In the data rows, the value 128 means zero.
Here are some numbered points:
[144 181 132 107 128 130 146 128 114 126 119  65 158 122 142 134 144 126
 102 120 120 111 138 146 110  90 172 127 117 131  78 120  88 143 134 138
 102 131 117 122 148  82 139 132 127 117 130 112  96 144] 0
[124 104 137 182 160 123 120 139 142 137 118 132 120  94 113 154 141 155
 110 104 111 134 140  87 109 103 128 137 133 129 135 101 118 128 146 125
 118 138 155 130 162 117 114 143  89 103 161 123  81 115] 1
[159 158 128 120 143 121 160 159 136 109 157 104 176 126 131 101 151  98
 185  94 132 143 117 184  98 164  88  92 115 141 119 105 138 172 194 123
  93 172 160 107 129 106 136 152 158 117 127 114 164 111] 2
[136 106 131 126 155 139 154 131 144 137 135 111 134  94  94  95 146 146
 106 106 119 115 122 161 167 123 109  82 109 139  98 128 124  88 141 182
 113 105 158 136 119  66 129 121  85 124 141 124 106 118] 3
[150 106 126 122 101  92 137 136 140  91 104 141 167  93 114 119  87 114
  94 128 112 154 129 141  83 112  82 150 131 138 136 130 117 159 125 125
 176 159 132 116  78  88  98 138 136 119 120 131 156 103] 4
[102 132 129 111 110 130 135 161 106 143 144  97  82 157  70 115 140 142
 157 143 128 122  99 152 169 108 103 105 101 116 147 124 118  46 152 165
 103 117 117 128  69  95 177 107  79 120 126  90  82 118] 5
[108 166 136  95 130 148 114 121 116 130 133  32 132 108  93 130 188 144
 135 109 101  56 101 103 114 104 195 140  73 124 110 120  79 104  65  76
 106 109 113 168 157  78 138 110  92 135  94 122 100 152] 6
[114 122 158 138 114 166  71  74 129 161  87 100 134 124 101 142 188  97
 153  98  95  75 110  46 125 139 171 149 138  81  86 140 131  76  56 100
 158 133  76 142 168 162 136 110 152 117 134 138 101 175] 7
[ 99 130 132 136 100 238  61 107  99 126  33 117 145 109 108 190 208  86
 236  90 109  80 129   0 131 158 170 185 232 149 108 207 184 109  34 127
 255 124  62 184 172 244 145 106 234 128 153 113 103 232] 8
[161 125 106 143 129 163 145  49  97  96 117 116 143 127 139 175 154 120
 135 124 151 129 124  26  70 134 171 163  93 109  95 132  97 102 105 110
 161 145  81 133 216 146 106 111 143 151 122 146 121 226] 9
[ 79  94 152 132 112  92  79 147 128 165 135  88 133 132 104 136 143 135
 150  99 130  86 125  97 165 104 110 153 134 137 114 137 110 121 104 111
 173 108 115 153 125 108 105 157 146 178 152  93 110 112] 10
[168 122  78 104 146 138 208  81 128 118  78 220 162 121 115  92  72 119
  57 204 198 169 160 147 157 124  86 125 122 111 161 162 142 136 157 135
  88 148 147  66 103 171 121 145 130 159 109 170 235 149] 11
[119 120 105 125 111  95 117 141 112 141 144 110 116 106 128 119  99 114
 105  86 106 139 153 160 112 107  93 127  83 136  93 111 111 151 173 127
 129 114 119 105  88  93 110 111 110 106 126  97  83  98] 12
[110 136 115  88 127 144 120 144 139 132 124 168  89 192 137  88  80 121
 174 140 147 154 118 177 153 120 130 110 101  87 166 149 110 107 140 119
 142  66 149 125  50 145 157 142 103 102  79 109 142  99] 13
[144 124 100 162 158  98 192 134 135 103 199 127 149 148 133 129 157 134
 115 140 146 192 115 185 126 126 122  64 135 164 200 109 108 163 139 138
  85 149 172 100 191 143  85 146 129 126 146 164 189  89] 14
[103 146 131 151 129 157  81 127 134 132 140  77 137 156  92 101 127 215
 154 126  77  86 113 111 145 141 117 137 102 140 124 111 126 120  88 120
 113  88 135 146  94 121 147 127 111 147 132  64 103 114] 15
[101 166 154  96  98 155 102  52  93 120  63  98 109 127 136 135 105 108
 150 115 107 115  94  31 137 154 143 164 120  85  71 117 115  86 120  95
 139 150  87 120  92 173 125  89 151  92 132 159 101 187] 16
[138  61 118 103 108  99 120 187 160 117 128 123 119 154 149  64  98 139
  97 148 143 138 148 209 151 135 114 142 144 129 144 125 111 128 149 148
 129  89 137 147  70 107  93  96  74 113 116 104 150 107] 17
[131 103 112 103  99 125 129 103 114  89  32 104 102 109 118 127 123 134
 154 148 153 129 134 100  98 130 171 148 125 155  96 129 108 102 102 122
 172 140  86  95  89 145 112  66 141 116 120 151 111 159] 18
[ 81 121 164 124 107 119  77 112  97 149 130  56 135 104  98 167 118 133
 145 100 130  30 115  67 148 162 144 140 122  93 101 151 129 100 104 102
 180 118  87 170 114 141 114 131 145 156 144 112 118 171] 19
[159 117  70 123 141 116 175 148 132 120 129 164 117 112 129  84 136 123
 112 147 154 171 192 203  94 121 108 111 115 185 171  86 126 141 169 127
  78 139 161 115 124 144 115 114  76 135 163 194 161 107] 20
[185 121  74 143 106 133 194 146 148  90 158 219 180 175 185 119  73 157
 140 198 182 230 147 181 114 155 116 134 150 190 199 117 139 215 184 113
  81 142 182 112 129 164  67 186 173 163 125 176 231 151] 21
[ 92 150 134 120 148 131 104 170 107 160 173  95 144 153  98 117 150 203
 132 132  92 141 127 115 187 118 152 118 116 121  84  64 120 140 110 153
 120  97 182 167  83 126 148  99  97 148 148  78  95 110] 22
[158 136  96 131 117 139 172 131 135  78 141 185 143 135 122 135 120 161
  77 134 172 161 131 166 158 146 125  94 132 121 170 112 121 204 147 143
  78 159 157 114 136 133 103 166 137 121 131 142 165  94] 23
[145 165 108 101 174  98 147 127 135 117 129 171 149 126 161  96  82  86
  94 103 141 135 119 176  97 133  81 109  78 141 105 141 127 128 165 140
 125 121 130  95 108  92 143 140 138 124  93 112 141 102] 24
[130 139  96 105 127 130 185 129 121 107 123 166 110 136 123  80  46 155
 117 116 139 147 157 172 123 136 139 106 131 148 157 136 139 145 173 123
  89 141 161  96 100 112 142 193 122 139 126 118 167 112] 25
[151 121  80 138 171 134 164 164 136 117 149 201 127 147 167  93 141 130
  95 161 152 178 158 194 127 159  96 106 140 145 179 119 162 150 182 136
  46 128 196 120 139 113 120 133  86 124 114 138 179 107] 26
[153 204  84 114 178 131 159 172 157 106 202 255 115 163 196  84 139 134
 145 123 113 158 189 225 143 175 111  86  93 129 140  97 179 199 199 144
  38 117 177 126 157  88 139 238 108 138  94 132 128 119] 27
[ 80 110 130 143 160 115 127 160 144 139 168 100 137  85  98  95 202 137
 105 102 106 131 137 166 172 135  81 115 193 136 117  94 131 105 107 140
 109 112 196 172 132 110 129  94  91 154 186 123  79  55] 28
[151 136 125  89 167 147 182 154 149  82 124 185  90 173 152  99  99 146
  95 143 184 185 157 216 151 166 120 109 140 133 159 119 157 146 172 143
  56 123 177  83 104 104 163 202 104 164 123 111 186 107] 29
[117 122 123 128 101 138 131  83 107 130  78  98 122 118  99 123  98 133
 104 113 112 139 121 129  82 142 120 151  90 133  98 119 108 123 160 132
 148 124  95 133  69 123 125  87 120 113 133  93 119 111] 30
[138 160 128 134 164 125 154 138 130 154 173  82 144 109  84  79 181 155
 136 155  86  90 119 206 134 132 131  90 144 150 125 116 104 123 131 170
  67 125 158 105 130  45 146 189  67 110 134  64  76  79] 31
[168 143  98 107 143 130 185  85 145  63 117 158  92 127 113 114 102 160
  86 142 156 191 157 215 137 123 151 105  85 122 152 120 111 194 150 124
  68 160 151  85  99 170 128 138 122 137 132 129 183 112] 32
[125 200 147 129 124 100 102 126  99 140 153 119 140  82 134 121 111 123
  91 153 108   0 102  90 130 104 124 155  65  92  98  90 109 146 125 122
 126 150 102 138  92  98 153 151 102 119 128 118  98 143] 33
[110 131 166 144 116 103 131 103 130 138 123 107 149 110  82 133 108 122
 101 121 154  71  92  88 138 106 103  72  63  98 119 157  99  93 112 139
 111 139  90 148 122  83 159 161 136 128  89 129  97  90] 34
[129 115  92 104  75 152 191 145  93 116  80 114 129 102 125 113 112 101
 128 163 173 133 145 120 138 117 146 133  82 125 104 143 122 114 154 113
 130 121 112  84 104 134 155 117 170 111 130 137 183 140] 35
[106 136 131 153  96  96  97 141 124  97 161  87 119 108 106 102 133 136
 141 129 131 124 115 154 110  83 107 138  76 122 115 139 108 147 126 112
 133 119 111 148  93 120 127 139 151 123 109 104 103 104] 36
[170 125 134 100 158 106 121 205 163 153 147 201  74 219 204  83  52 133
 102 131 179 198 167 217 125 160 114 137 125 120 105 133 143 154 205 140
 100  91 197 118 128 114 110 123  67 124 114 139 118 110] 37
[128 222 191 140 150 255  90   1  63 138  90  88 161 104 144 172 192 145
 155 166  98   3 119   0 125 160 206 139  69  63  74 121 105  61  98 145
 185 173  67 155 176 164 155 119 148 132 130 225 101 255] 38
[143  77 103 126 127 110 113 186 157 145  99 155  88 153 136 133 126  81
 143 129 147 115  92 162 145  65 130 116 100 150 121 168 112  98 139 138
 157 112  93 111  87  92 126  71  99 129  70 128 115  73] 39
[131 137  91 127  81 162 140 106 123  50  72 158  94  94 163 163 191 119
 146 158 147 151 134  94 131 109 143 189  79 131 129 152  79 167 111 117
 157 136 116  93  90 167 101  87 184 120  87 162 146 135] 40
[158 181 223 172 193 114 160 167 125 134 240  58 198 175 118 154 193 120
 163 134  96  75  99 119 102 123  99  66 172 107 128 105 130 160 124 154
  90 155 183 139 182  90 142 192 153 135 130  85  85 102] 41
[ 92 103 144 134 115 103  73 116 138 167 112  93 130 168 133 146 113 158
 162 120 116  97 111  80 142 133 152 144 127 113 107 158 130  89 147 122
 150 111 116 131  52 134 123 102 154 132 126  93 110 108] 42
[112  94 140 117 155 140 151  97 128  88 104  91 168 107 118 102 131 123
 129 101 121 142  94 111 113  89 138 120 133 128 111 122 123 135  96 141
 150 144 116 110 132 119 117 127 165 123 131 108 120 123] 43
[130 204  91 136 135 123 178 149 104 134 169 138 121 125 126 123 120 150
 105 115 141 129 152 216 114 123 122  84 110 107 137 103 124 187 124 141
  60 155 142 132  94  84 148 155 101 108 125 123 115 129] 44
New points follow, each followed by the numbers of its two nearest points above, looking only along the 2 directions in which the numbered points spread most, nearest first.
[104 163 147 204 101 145  85 123 139 167 156  81 110 139 101 151 131 172
 159 113 111 123 109 117 136 160 118 149 182 134 134 116 129 126  87 128
 162  98  93 137  66 146 163  59 145 135  91 103 117 162] 42 10
[173 123  78 142 138 107 133 117 137 123 125 127 138  84 126 101 124 118
 114 136 105 168 169 152 124  81 149 145 110 144 157 102 109 190 111 152
 105 127 146 117 159 118 107  91 108 107 108 163  96  90] 13 4
[159 138  96 138 136 140 174  96 106  92 135 144 107 109 142 136 107 145
  67 155 169 181 137 120 159 113 181 104 109  94 161 117  97 156 105 121
 111 191 156  79 156 151 152 140 107 109 136 147 143 108] 4 35
[120 119 153 135 173  86 157 134 109  91 152 113 153 131 157 106 119 149
 121 110 137 159 122 127  73 128 124 126 121 154 156  74 123 211 128 131
 107 168 155 122 159 167  77 179 187  96 159 157 123 141] 4 13
[186 144  39  99 153 113 212 108 143  65 121 255 135 110 138  78  95 152
 125 189 175 184 185 179 192 145 124 130 106 142 209 142 164 202 186 148
  62 167 187  91 148 195 125 197 149 147 147 186 233 156] 21 11
[111  89 107 129 156 107  87 156 134 115 120 109 106 125 115 101 174 136
 164  97  94 126 135 154 146  81 134 150 135 159 129 113 119 113 105 145
 142 109 136 164 108 118 101 139 131 129 137 124  87  62] 36 5
[ 83 201 181 136 145 141  78 144 111 159 159  62 122 121 108 163 158 120
 197 141  75  25  94  59 155 110 146  90 117 166 114 154 169  47 104  96
 123 118 120 160 139 144 197 137 115 180 159 136  84 151] 6 19
[104 152 173 180 152 170  62  80 144 158 122 100 125  91 103 159 202 105
 168 132 102   2 105  58 146 138 177 104 158 146  92 186 159  70  84  97
 148 107 117 178 214 145 164 151 159 161 193 138  81 164] 19 7
[138 124 130 138 176 115 171 136 113 117 145  95 133 114 128 111 147 153
 125 116  99 135 119 148 106 109 138  85 131 140 106 129 112 132 164 142
  94 157 176 110 156 115 147 149 127 117 148 112 134 109] 12 39
[ 86 147 179 155 128 215  51 116 111 132 111 114 146 114 126 173 135 169
 141 144  89  38 155  13 114 154 134 172 143 131  71 153 152  91 111 115
 150 125 114 170 112 193 128 133 184 170 182  95 107 172] 7 19
[130  95 134 124  84  98 125 221 141 119  80 166 127 146 138 151 159 118
 162 151 134 154  86 134 114  78 128 131  99 175 144 197 146  83 144 119
 145 110  97 119 129 131 110  73 120 151  86 122 146  91] 4 30
[145 126  92 109  78 106 164 171 117  77  54 163 124  70 139 139  54 129
 125 167 154 197 160 174  87 102 138 206 106 156 159 138 134 165 124 131
 180 132 147 112  88 162 106  80 154 112 111 171 196 114] 11 35
[155 125 100 171 160 102 141 132 124 102 142 116 110 127 114 112 150 136
  97 111  83 117 124 169 100  85 152 117 108 130 145 110  71 140 122 155
  97 125 129 123 150  98 139 145 126 114 117 118  96  87] 12 3
[145 144 109 117  83 194 103  76 112 100  56 106  84 103 143 167 160 124
 158  86 101  81 120  52 100 137 199 176 166 121  63 134  90  85  86 110
 169 121  82 137 143 149 150  78 155 133 116 159 104 234] 16 9
[148 117  96 150 160 126 168 113 132  90 152 166 165 144 154 129 102 187
  87 161 166 203 161 123 108 144  94 134 146 154 169 110 154 212 139 110
  77 160 140  84 135 158  95 172 132 128 126 164 185 146] 32 23
[121 131 110 116 150 143 120 115 126 112 110  81 118 104 109 156 166 156
 122 104 124  83 126  94 127 115 185 130 111 100  94  96  87 115  90 127
 136  99 109 124 166 133 123  74  78 112 167 108  91 168] 42 10
[ 99  79 135 106 126  88 119 151 128 151 106 119 109 152 111 162 140 133
 151 115  83 106 121 105 163 125 107 131 119 144 145 138 127  65 118 127
 135 110 144 122 132 127 112  87 111 126 149  88  85  86] 34 0
[101 158 137 125 133 169  99 123 121 133 104  80 143 117 112 153 141 178
 128 113 123 119 117  71 132 154  70 163 113 110  98 106 127 111 110 112
 108 118 142 134 129 134 132  92 107 121 129 103  94 148] 42 10
[131 184 162 158 114 111 116 138 155 148 176  93 139 112 105 109 161 104
  62 127 111  85  87 171 150 122  89  89 120 156 101 102 108 177 118 149
  93 148 118 120 136  48 152 133  60 114 116 104 103  98] 28 41
[136 151 124 103  97 139 142 105  90 119  99 110 125  97 144  26 111 140
  90 111 129 118 148 144  99 113 150 162  94 120 114  98 105 158  96 133
 119 110 116 113 114 108 124 137  88  96 123 100  98 126] 39 1
[115  83 143 125   0 100 108 117  95 120 101  83 128 126  93 171 154 151
 168  96  92  97 114  64 142 128 147 136 162 166 108 126 116 105 112 132
 205 127 112 147  98 126 118 115 141 155 127  96 109 150] 19 42
[146  91 107 134  93 115 120 206 120  81 155 179 102 162 147  72 108 142
 124 140 124 181 167 224 100 128 104 136 128 179 159 103 155 168 154 155
 128 112 140 151 121 119 110 152 137 117 120 133 131 103] 14 25
[127 203  82  82 126 137 170 181 140 112 156 185  97 167 140  70  98 140
  80 136 169 168 174 198 147 141 108 100 126 115 140 117 163 141 158 136
  69 104 154 128  95  55 178 193  59 133 106 127 149 131] 37 14
[150 112  94 144 128 118 158 115  94  80 141 151 177 130 150 114  83 128
 101 168 142 167 154 110  69  87 139 176 105 159 168  94 105 181 111 122
 135 184 119 106 165 147  81 110 173 129 153 176 181 172] 35 40
[121 134 104 141 117 188 131  96 114 108 124  95 128 129 108 161 167 142
 125 114 138  98 156  65 105 147 135 154 143  99  92  97 247 115  70 104
 112 145 112 110 200 121 133  87  90 107 161 116  69 194] 42 43
[135  94 144 138 130 128 194 109   0 125 147 126 182 151 105 123 119 103
 101 122 178 144  95 103 104 110  96 103 171 128 164 124  99 137 106 129
 142 153 149 116 191 110 133 132 127 123 132 145 173 122] 4 39
[158 169 128 163 136 124 112 131 130 148 131  88  86 106 124 102 197 138
 149 143  89  61 107  94 131  78 150  96 150 122  84 149 123  90 102 134
 137 120 151 121 176  66 164 112  77 130 106 115 110  95] 15 33
[115 172 116  78 116 145  84 139 145 159 174 142  89 158  86 131 108  99
 176 128 125 187  95 159 161 105 103 102 148 110 142 121 132 110 142 152
 145  92 117 139  91 112 149  79 150 117  95 109 140 132] 39 1
[127 109 106 124 134 140 122 155 129 106  86 125 151 131 255 144  70 154
  88 174 149 172 130 119  95 160 131 204 145 140 108  97  92 159 125 118
 166 135 100 122  73 187  79  94 155  84 144 114 133 138] 35 40
[ 89  80 115 125 144 103  99 159 121 180 123  75 123 117  80 151 178 127
 145 132  85  90 107 121 180 117  83 120 193 142 134 117 139  88 128 137
 192 124 156 187 136 111 119 143 109 169 180  80  85  85] 15 22
[145 151 155 145 122 155 138  84 107 148 101  91 153 107 146 131 170 100
 126 140 109  71  97  71 143  78 148  96 103 145  62 125  98  64 142 126
 142 132 132 122 160 118 166 108 116 139 174 164 114 185] 42 19
[195 146  77  96 164 170 211 118 176  74 129 244 118 143 158  79  91  93
 111 159 162 214 175 217 182 139 131 118  97 127 168 110 129 172 192 141
  63 126 189  80 140 150 125 206 128 155 125 195 212 107] 21 32
[190 166 108 116 132 169 175  90 107 102 128 115 133 127 148 162 137 125
 117 100 130 119 161 110 128 114 151 123 104  80 129 109 110 157 102 107
 106 158 255  90 194 141 131 153 123 118 148 149 149 151] 4 35
[105 110 158 147 146  79  71 188 160 176 216  91 136 141 151 123 166 165
 106  92 106 126 126 202 178 133  81 144 136 156 105 125 115 140 159 169
 139  91 148 179 120 103 116 159  96 173 174  65 111  74] 31 28
[107 201 241 168 223 228 119 255  96 154 247  48 161 155 113 154 253 139
 130 169  71   0 143  66 161 110 191  75 110 114  45 134  96  81  28  76
 142 188 193 147 255  48 178 182  62 182 202 150  59 198] 6 15
[116 115 127  98 135 157 167 122 165 125 156  87 147 137 111  87 140  91
 115 117 127 125  70 151 117 113 101  79 135 131 110 135 107 103 110 134
 100 132 128 107 144  85 155 148 104 141  91  88 156  73] 12 3
[109 181 181 126 135 122  74 150  88 126 142  76 165  97 141 130  93 129
  99 106  91 136 120  91 139 100 129 151 110  75  86 111  87 147 117 120
 156 139 107 160 107 123 137 145 141 122 141 129 134 134] 42 33
[138 127 108 139 140 110 140 164 133 122 163 200 103 171 180  92  95 145
  69 122 120 194 154 191 125 151  74 125 136 146 167  88 146 138 205 133
  75 104 164 136 138  98 100 170  58 137 124 151  90 108] 37 27
[ 95 120 128 145 134 149  66  99 137 166 109  95 127  93  89 143 169 138
 179 110  76  33 102  36 150 161 151 125 194 142 115 153 167  64  83 113
 174 109 131 146 163 170 151 125 153 169 183 107 116 171] 19 7
[ 84  91 133 135 133 162 124  70 109 147  25 160 101 158  75 150 185 125
 199 124 141  58 108   0 124 163 165 118 133  86 102 144 172  53 129 118
 142 107 111 136 180 173 139  68 141 126 176 154  80 230] 16 7
[110 121 114  98  90 117 118  76 120 141  90  80 113 102 120 155 151 118
 122 108 134  87 119  75 130 139 148 150 119  93 109 122 132  75  87  97
 154 136  91 141 156 117 129 103 126 117 134 121  85 191] 19 7
[178  96 101 118 174  87 143 236 164 111 162 222 101 182 212  66 132 152
 102 127 141 198 165 227 121 150  91  95 119 183 180 121 153 136 213 160
  67  99 174 137 136 116 121 136 120 128 101 162 129 100] 27 37
[ 65 139 166 138 133 108  50 114 170 179 156 106 102 182  94 168 127 145
 200 128  86  86  92  81 182 111 113 139 173 140 137 142 190  99  98 109
 147  92  73 168  84 143 155  90 122 172 133  77  93 105] 6 10
[102 123 221 139 158 143 147 147 108 146 188 106 179 134 118 141 129 111
 112 109 159 107 101  97 136 134  84  99 121 109 109 124 127 137 137 134
 118 168 126 135 166 107 102 158 140 112 141 105 115 100] 36 0
[ 74  91 163 119  77 131  48 137 154 200  92 124  94 166 101 203 139 113
 220 110 123  63 107  66 170 171 138 183 253 116 115 151 185  93  82 131
 205  89  91 152 118 211 149  79 170 159 155  81 100 167] 7 19
[105 168 122 121  88 142  48  89 117 126  96 105  95 165 107 160 145 117
 183 138  97  59  94  59 177 112 140 132 165  83 124 150 165  58  91 116
 153  96  69 128  70 149 172  95 146 139 101 114 101 158] 19 7
[116 205 111  95  79 134 118  60 114 143  81  60 117 124 108 124 142 103
 149 105 119  67  95  88 128 130 158 111  86  98 128 143 133  59 101  97
 131 106  92 114 137 105 180  83 119 121 108 164  90 200] 19 7
[143 110  59 135 114  72 190 106  90  94 137 193 169 103 138 116  95 149
  92 170 135 180 151 138 128 115 124 145 123 193 202 135 162 154 159 129
  99 173 142  80 137 172 106 136 187 133 144 199 217 156] 11 32
[124 118 127 168 136 120 138  94 105 129 162 121 137 119 129 140 102 134
  68  99 129 147 134  90  74  97  95 155 129 118 158 103 118 167 126 119
 114 163 127 101 173 138  92 151 134 112 118 131 126 108] 4 39
[105 111 143 151 149 102 126 126 109 166 154  95 137 107  98 111 157 138
 111 121 106  95  95 127 140 109  95 113 136 130 101 129 106  94 156 131
 106 113 145 132 120 109 137 129  94 124 165  72  81  71] 22 5
[130 101  87 164 148 103 147 102 131 134 149 124 125 113 115 107 155 113
  92 102 118 117  95 132 118  65 115  80 137 128 162 147  97 130 121 121
  84 158 139 107 215  78 127 151  97 134 111 130  97  73] 12 3
[168 119 127 112 194  79 111 225 176 165 199 231 118 208 226  87 106 112
  76 117 160 224 173 254 127 176  67 128 141 167 187  86 167 162 250 158
  85  74 201 151 181 104 110 140  65 132  96 147 119  75] 27 37
[ 73 136 176 154 108 114  49 120 142 183 139  77 124 146  80 170 105 154
 173 158  71  58  99  68 187 172 125 123 222 171 121 147 195  56 119 144
 168  89  97 163  58 173 157 118 150 206 165  84 102 129] 6 19
[153 102  87 116 115 130 212 111 139 108 125 170 120 123 125 118 133 104
  64 176 176 175 152 179 143 112  99 113 126 154 159 116 142 142 139 137
 110 161 136  83 152 139  97 121 137 138 143 191 228 114] 32 11
[ 98 108 121 119  73 110  85 109 124 135  91  83 140 124 102 147  86 121
 186  87  98  98 120  84 140 168 110 178 182 113 144 135 188 100  86 106
 206 111  62 173  51 161 122  77 185 130 115 102 116 194] 16 7
[138 140 110 123 128 142 169  89 137 119 119 122 134 127  96 112 152 133
 125 102 135 123 121 118 115 139 134  83 159 126 119 131 119 128 102 152
 106 111 125  95  97 118 140 186 127 121  98  85 140  81] 39 1
[114 117 131 118  92  93 113  98 104 145 119  90 140  89 109 155 156 100
 117 126 115 101 103  83 126  81 114 136 113 134  96 154 100  73 115 109
 164 148  99 156 163 125 123 140 113 132 163 112  87 149] 42 10
[113 110 150 204 185 102 182 177 133 120 255 123 187 153 142 131 195 161
 130  92 139 198 135 151   0 100 109  84 196 188 200  94 118 187 145 116
  97 135 203 132 240 100  98 207 145 136 137 154 164  88] 44 17
[131 130  99 158 116 138 180  79  98  87 105 145 125 128 120 155 103 132
 137 146 161 160 138 110  82 130 167 158 125 113 147 130  91 145  75 111
 137 136 105  99 200 145 100  89 115 114 119 186 150 187] 40 35
[152 128 142  99 100 184 119  73 100  94 121  87 143  83 163 185 156 121
  96  85 136 105 156  57  80 170 198 181  66  82  81  68  80 132  57 125
 176 153  70 132 179 140 104  97 124 115 138 128 109 227] 16 9
[156 192 128 104 145 125 185 117 151 117 166 141 150 123 124 106 121 127
 148 120 136 146 153 171 131 136  98 104 116  96 136  96 136 184 120 123
  72 167 144  96 132 139 140 190 131 111 153 117 142 137] 24 2
[141 124 137 105 129 106 103 190 168 136 136 146  87 176 138  81  90 120
 147 142 141 175 157 184 150 134 103 128 138 107 119 130 132 121 164 164
  93  72 135 118  74 134 149 102  65 120 113 125  90  77] 44 17
[128 141 131 118 141 129 155 108 127 125 146  91 152 139  98 136 125 117
  81 118 137 130 140 138  97 101 115 128 144 109 115 119 108 119 103 122
  83 149 157  93 155 103 140 133 106 100 139  92  86  95] 12 36
[118 112 117 130 101 109 100 225 155 147 221 117 133 157 154  85 143 163
 108 102  95 184 171 255 116 125 111 127 134 169 122 113 142 173 157 155
  96  83 144 151 110 103 118 141 107 118 103  83 104  57] 44 31
[125 134 130 141 126 102 108 214 163 139 210 143 106 170 145  78 153 155
 105 109 114 151 138 192 161 114 103  97 110 158 121 109 147 132 172 154
  90  95 154 146 119  71 131 105  59 128 116 121  99  70] 31 44
[121 131 117  98 107 138 171  68 125 105  78 158 164 107 124 118  50 132
  78 149 160 175 155 123 115 141  97 167 122 122 107 129 139 188 108 112
 119 134 163 107 100 144 110 160 121 105 127 126 154 132] 35 4
[153  93  94 148 120 104 132 104 113 100  97 128 146  94 123 137  69 127
  67 156 135 166 127 129  76  97 150 132  75 154 163 131 123 168 118 117
 132 160 146 110 134 159  97 106 158 125 106 146 164 127] 35 4
[163 134  88 138 115  88 148 148 143 103 102 119 124  97 134 140 111  98
 121 172 144 202 130 139  96  76 141 165  77 156 165 122  89 164 117 140
 180 138 108 106 126 156 100 127 160 112 133 181 170  97] 35 4
[148 118 121 130 149 130 153 185 144 139 155 207 120 184 167  57 131 141
 115 139 143 174 167 204 138 153  94 112 163 165 159 121 187 124 189 146
  78 120 178 113 133 105 137 175  69 156 114 139 133 102] 37 27
[104 126 140 137 114 114  84 111 120 172 107  65 115 157  67 178 174 121
 182 130  91  80 103  53 163 108 125  93 130 111 120 172 132  34  97 107
 151 110 110 133 123 106 165 113 122 163 138 113 120 123] 6 19
[126 102 133 126 110 113 125 116 144 165 139 124 130 113 110 119 141  56
 127  84 141 138  91 137 101 100 105 131 112  78  96 128  99 121 117 139
 161 123  92 128 132 118 104 125 136 107 111  81  97  74] 0 1
[123 116 126 154 125  96 120 160 139 188 151 115 145 122 121 104 130  80
 107 133 128 111  95 151 138 124  84  84 100 155 115 143 115 117 152 150
 153 155 126 128  95  73 117 125  70 123 142 116  95  75] 3 5
[192  81  79 111 186 129 209 170 167 127  93 216 103 174 168  79 107 134
  86 212 182 215 165 210 147 155 116 113 148 182 194 123 149 142 188 118
  69 113 203 110 134 167  77 138  98 147 122 164 229 103] 21 29
[ 99 124 135 114 125 131 119 110 132 169  59 126  81 181 104 126 174 121
 191 130 111 100  86  53 155 150 113 111 113  74 122 177 175  51  94 101
 120 119 132 109 154 149 154  46 114 121 156 107  78 139] 42 19
[130 181 111 117 110 147 160  94 135 104 114 158 110 134 145 100 115 139
 152 111 121 153 140 136 124 104 139 140 100 113 112 131 131 127 125 132
 110 127 106 100  66 116 162 148 110 109  74 117 102 115] 4 39
[123 120 112 166 146  98  82 148 158 119 170 142 135 146 137 110 107 166
  88 121 107 126 103 146 136 132 124 125 101 126 129 142 133 166 134 136
  89 116 125 142 115 100 140 131 135 120 103  90 117 106] 12 3
[106  95 159 144  76 127  25 154 158 165  87 113  92 151 101 187 111 114
 234 111 107  41 119  74 136 129 151 180 255 123 124 189 198 101  76 112
 208  88  69 164  87 205 171  81 202 152 142  97 110 169] 7 16
[134 137 116 100 125 174 201 111 155  97  77 123 140 111 120 153 165 175
 154 198 184 171 134 140 177 136 139 107 171 123 130 153 115 157  68 120
  97 109 146  98 134 141 132 172 151 127 115 105 213 134] 35 4
[145 127 170 176 182 118 179 113  95 116 211 100 188 128 124 113 111 170
 147 121 145 173 129  87 108 122 129 138 117 140 171 107 122 192 132 132
  81 167 168 105 198 157 121 146 148 128 153 134 159 164] 4 13
[127 109 160 136 163 123 140 125 132 115 188  95 131 116 119 137 158 129
  89 110 133 134 119 148  91  97 130 116 119 162 143 110 112 168 118 126
 104 157 141 114 165 115  95 164 108 104 123 115  86  93] 12 3
[114 137 150 149 117 218 106  66 255 122  89 110 144  80 140 170 137 130
 130  99 115  60 124  19 111 156 172 160 126  58  99  96 129 100  66 103
 163 141 122 137 188 167 133 109 136 129 107 131 114 199] 16 7
[145 119 110 159 139 150 146  96 111 113 124 110 138 118 132 137 100 127
  98 111 114 103 134 113  83  76 140 131 113 125 117 136  98 156 123 146
  71 149 140  90 152 121 117 134  97 117  95 137 108 116] 39 30
[210 119  86 114 218 128 201 200 170 103 137 255 117 166 216  64 112 112
 100 199 205 197 191 255 168 171  90 121 135 197 190 120 148 178 229 124
  36 162 222  90 154 142  95 164  88 160 130 185 255 126] 21 29
[159 138 131 144 134 137 178 100 147 107 146 161 182 154 125 130 126 112
 119 149 152 133 137 132 158 136 126 101 141 133 153 132 143 171 129 136
 111 168 155  89 141 131 138 199 168 122 115 121 159 132] 4 13
[119 117 107 104  75  93 107  98 158 117  82 131 153  71 144 126  85 100
 115 111 152 158 111 124 117 106  86 179  92 124 126 142  84 143 121 112
 191 162 132 140  90 168  81 110 166 115 104 123 117  98] 35 30
[152 124 132 144 172 118 148 158 167 115 137 187  92 148 151  85 128 127
 110 163 152 178 154 171 145 144 103 100 146 145 156 131 142 152 172 143
  84 136 137 105 125 101 129 168  86 124  88 167 138  83] 14 25
[129 120 170 102 128 132 163 129 117  98 142 126 183 131 126  97 106 145
 181 132 144 169 128 130  97 155  91 132 163 141 133  86 154 172 143 144
 129 145 135 133 126 155  90 200 182 100 143 104 171 122] 4 13
[150  75 114 135 190  97 139 246 168 150 183 239 110 178 237  66 186 150
  84 161 143 191 183 243 124 176 111 103 156 165 218 117 168 156 239 145
  45 102 176 147 150  72  90 144  36 139  97 177 138  86] 27 37
[147 110 108 132 102 104 158 191 113 135 129 203 129 136 177 114  84 119
  90 147 156 178 156 182 102 168  97 129 125 148 160 109 160 163 198 135
 110 119 169 118 114  93  99 143 127 114 121 133 182 101] 20 23
[ 90 135 117 157 127 142 101 109 131 136 137 101 122 122  99 153 199 102
 187 111 105  73 101  80 127 104 105 123 130 107  90 154 134  79  74  88
 111 135 113 140 211 116 133 150 115 114 146 104  72 111] 6 10
[152 147 255 130  93 134 116  79 129 138 149  79 134 114 130 161 125 102
  74 101 147  69 122  92  87 101 154 136  59 108  78 120  89 117  67  93
 124 142 108 137 206  94 129 154 111 105 113 151  99 147] 42 10
